m =
137  140  124  133
157  119  130  148
144  109  127  139
134  138  131  134
115  152  117  125
Indices start at 1.
(1, 1)	137
(4, 3)	131
(3, 4)	139
(5, 1)	115
(2, 2)	119
(4, 1)	134

M =
[[125 125 124 122 114 132 144 117 125]
 [121 126 125 127 118 130 139 116 125]
 [127 126 123 134 120 132 134 122 127]
 [125 126 121 138 116 140 142 118 125]
 [123 130 127 138 143 127 122 124 131]
 [123 129 128 136 129 127 127 118 128]
 [126 130 138 127 154 121 120 135 135]
 [125 129 133 134 142 124 121 130 132]
 [131 125 140 112 122 120 126 135 128]
 [135 125 138 113 124 121 124 135 129]
 [141 131 122 140 135 133 121 136 130]
 [121 130 140 118 145 120 122 122 133]
 [122 125 139 113 119 122 132 121 127]]
Indices start at 1.
(1, 1) -> 125
(11, 4) -> 140
(13, 8) -> 121
(10, 6) -> 121
(5, 2) -> 130
(10, 5) -> 124
(1, 8) -> 117
(13, 5) -> 119
(9, 7) -> 126
(11, 6) -> 133
(9, 9) -> 128
(13, 3) -> 139
(11, 8) -> 136
(3, 9) -> 127
(8, 4) -> 134
(2, 8) -> 116
(8, 9) -> 132
(4, 8) -> 118
(1, 3) -> 124
(12, 1) -> 121
(4, 5) -> 116
(5, 4) -> 138
(3, 5) -> 120
(3, 8) -> 122
(4, 6) -> 140
(11, 1) -> 141
(1, 6) -> 132
(2, 5) -> 118
(4, 3) -> 121
(1, 4) -> 122
(11, 3) -> 122
(4, 4) -> 138
(9, 2) -> 125
(5, 9) -> 131
(2, 2) -> 126

x =
[[117 137 111 110 139 133 124 122 122 113 126 123]
 [131 125 130 123 140 115 127 139 124 117 140 139]
 [132 135 119 127 126 125 134 128 137 127 126 130]
 [137 127 137 126 139 125 149 127 123 136 150 108]
 [135 120 139 117 145 154 110 122 121 126 131 131]
 [126 120 132 126 135 132 132 126 132 132 128 128]
 [125 121 121 124 131 136 118 143 121 141 133 145]
 [109 129 141 111 124 131 121 117 122 138 143 133]
 [123 123 139 127 146 119 111 137 128 130 113 136]
 [123 134 118 112 119 116 140 132 130 131 136 132]]
Rows and columns are counted from 1.
row 1 col 1: 117
row 10 col 4: 112
row 5 col 5: 145
row 1 col 11: 126
row 1 col 5: 139
row 8 col 5: 124
row 9 col 6: 119
row 5 col 10: 126
row 9 col 9: 128
row 8 col 7: 121
row 4 col 9: 123
row 7 col 5: 131
row 7 col 8: 143
row 9 col 11: 113
row 5 col 4: 117
row 2 col 8: 139
row 2 col 11: 140
row 1 col 7: 124
row 7 col 9: 121
row 4 col 3: 137
row 6 col 2: 120
row 1 col 10: 113
row 5 col 11: 131
row 10 col 6: 116
row 4 col 12: 108
row 3 col 2: 135
row 9 col 3: 139
row 8 col 4: 111
row 6 col 3: 132
row 7 col 7: 118
row 2 col 9: 124
row 1 col 9: 122
row 6 col 5: 135
row 1 col 12: 123
row 8 col 3: 141
row 3 col 5: 126
row 2 col 10: 117
row 3 col 8: 128

grid =
[[118 126 114 119 138 120 141 136 116 137]
 [113 122 126 130 134 126 126 126 124 128]
 [123 100 120 111 141 152 136 126 142 127]
 [129 126 131 119 136 119 139 128 121 137]
 [115 126 108 117 145 116 143 140 112 153]
 [122 128 120 125 134 119 136 130 119 136]
 [131 135 134 137 120 125 126 125 134 123]
 [132 113 127 115 141 145 136 135 139 143]
 [114 118 115 114 147 122 143 134 110 143]
 [124 128 133 131 131 118 124 121 103 124]
 [113 124 117 126 147 125 144 135 112 149]
 [134 131 134 120 128 120 129 129 129 132]
 [154 136 153 119 118 121 133 123 158 129]
 [122 130 124 125 141 124 136 137 116 146]
 [121 129 125 132 128 122 127 130 130 130]]
Rows and columns are counted from 1.
(1, 1) -> 118
(14, 1) -> 122
(3, 4) -> 111
(12, 3) -> 134
(7, 10) -> 123
(6, 8) -> 130
(3, 8) -> 126
(2, 3) -> 126
(8, 2) -> 113
(3, 2) -> 100
(9, 3) -> 115
(4, 5) -> 136
(7, 4) -> 137
(13, 2) -> 136
(13, 7) -> 133
(7, 3) -> 134
(5, 8) -> 140
(8, 10) -> 143
(8, 4) -> 115
(4, 9) -> 121
(14, 5) -> 141
(13, 9) -> 158
(4, 8) -> 128
(2, 8) -> 126
(6, 9) -> 119
(6, 2) -> 128
(5, 4) -> 117
(1, 8) -> 136
(12, 6) -> 120
(14, 8) -> 137
(5, 1) -> 115
(1, 9) -> 116
(15, 5) -> 128
(9, 9) -> 110
(11, 6) -> 125
(14, 2) -> 130
(10, 5) -> 131

A = [[132, 126, 140, 131, 133, 122, 129, 140, 125, 121, 120], [121, 134, 104, 129, 119, 139, 125, 101, 131, 144, 144]]
Indices start at 1.
row 1 col 1 => 132
row 1 col 5 => 133
row 2 col 4 => 129
row 2 col 8 => 101
row 2 col 1 => 121
row 1 col 3 => 140
row 2 col 7 => 125
row 1 col 6 => 122

arr = [[136, 114, 138, 125, 134, 130, 134, 139, 111, 126, 118, 118, 145, 139, 128, 138], [136, 120, 122, 125, 131, 118, 135, 121, 119, 125, 108, 119, 148, 146, 120, 128], [125, 150, 147, 134, 137, 127, 131, 120, 148, 126, 125, 122, 120, 120, 142, 129], [138, 119, 126, 123, 130, 122, 137, 124, 119, 125, 107, 120, 150, 143, 121, 129], [131, 114, 124, 128, 139, 110, 125, 118, 120, 136, 122, 117, 143, 156, 118, 126], [145, 115, 112, 131, 119, 131, 123, 141, 126, 99, 143, 134, 121, 122, 134, 127], [123, 145, 140, 132, 136, 132, 142, 121, 148, 130, 134, 120, 127, 112, 143, 125], [123, 145, 139, 131, 136, 133, 142, 121, 147, 131, 135, 120, 127, 110, 144, 124], [134, 114, 138, 128, 132, 130, 132, 141, 107, 126, 120, 116, 144, 138, 129, 139], [134, 114, 138, 127, 133, 130, 132, 140, 108, 127, 119, 116, 144, 138, 129, 139], [132, 120, 120, 127, 133, 115, 132, 118, 118, 127, 109, 117, 149, 149, 120, 128], [122, 138, 132, 130, 125, 142, 108, 131, 143, 149, 110, 127, 127, 138, 120, 125]]
Indices start at 1.
(1, 1) => 136
(10, 14) => 138
(8, 7) => 142
(5, 11) => 122
(10, 12) => 116
(11, 11) => 109
(7, 1) => 123
(3, 13) => 120
(7, 8) => 121
(5, 9) => 120
(8, 5) => 136
(11, 4) => 127
(6, 2) => 115
(4, 15) => 121
(2, 15) => 120
(7, 5) => 136
(12, 7) => 108
(1, 9) => 111
(2, 11) => 108
(5, 3) => 124
(8, 8) => 121
(5, 10) => 136
(5, 7) => 125
(10, 1) => 134
(6, 12) => 134
(2, 4) => 125
(4, 3) => 126
(4, 4) => 123
(11, 10) => 127
(8, 13) => 127
(8, 10) => 131
(7, 11) => 134
(6, 15) => 134
(9, 8) => 141
(4, 14) => 143
(11, 3) => 120

a = [[140, 117, 132, 139, 139, 123, 128], [134, 115, 128, 124, 150, 118, 142], [124, 129, 128, 127, 125, 128, 130], [125, 119, 127, 123, 132, 117, 139], [124, 156, 122, 140, 101, 122, 113], [128, 117, 123, 118, 129, 131, 134], [132, 130, 111, 137, 129, 131, 130], [127, 127, 127, 128, 127, 130, 129], [120, 144, 129, 127, 128, 122, 133], [137, 118, 121, 130, 132, 143, 124], [121, 138, 138, 122, 132, 136, 120], [121, 138, 129, 114, 115, 127, 122], [123, 122, 124, 118, 119, 126, 124]]
Indices start at 1.
row 1 col 1: 140
row 11 col 7: 120
row 2 col 4: 124
row 6 col 2: 117
row 12 col 4: 114
row 13 col 4: 118
row 5 col 6: 122
row 13 col 1: 123
row 13 col 2: 122
row 9 col 3: 129
row 9 col 1: 120
row 10 col 6: 143
row 2 col 1: 134
row 8 col 7: 129
row 8 col 2: 127
row 9 col 5: 128
row 1 col 2: 117
row 7 col 3: 111
row 12 col 2: 138
row 5 col 4: 140
row 3 col 1: 124
row 3 col 5: 125
row 12 col 5: 115
row 2 col 5: 150
row 12 col 1: 121
row 3 col 2: 129
row 5 col 2: 156
row 12 col 6: 127
row 13 col 5: 119
row 5 col 1: 124
row 9 col 7: 133
row 7 col 5: 129
row 11 col 3: 138
row 2 col 3: 128
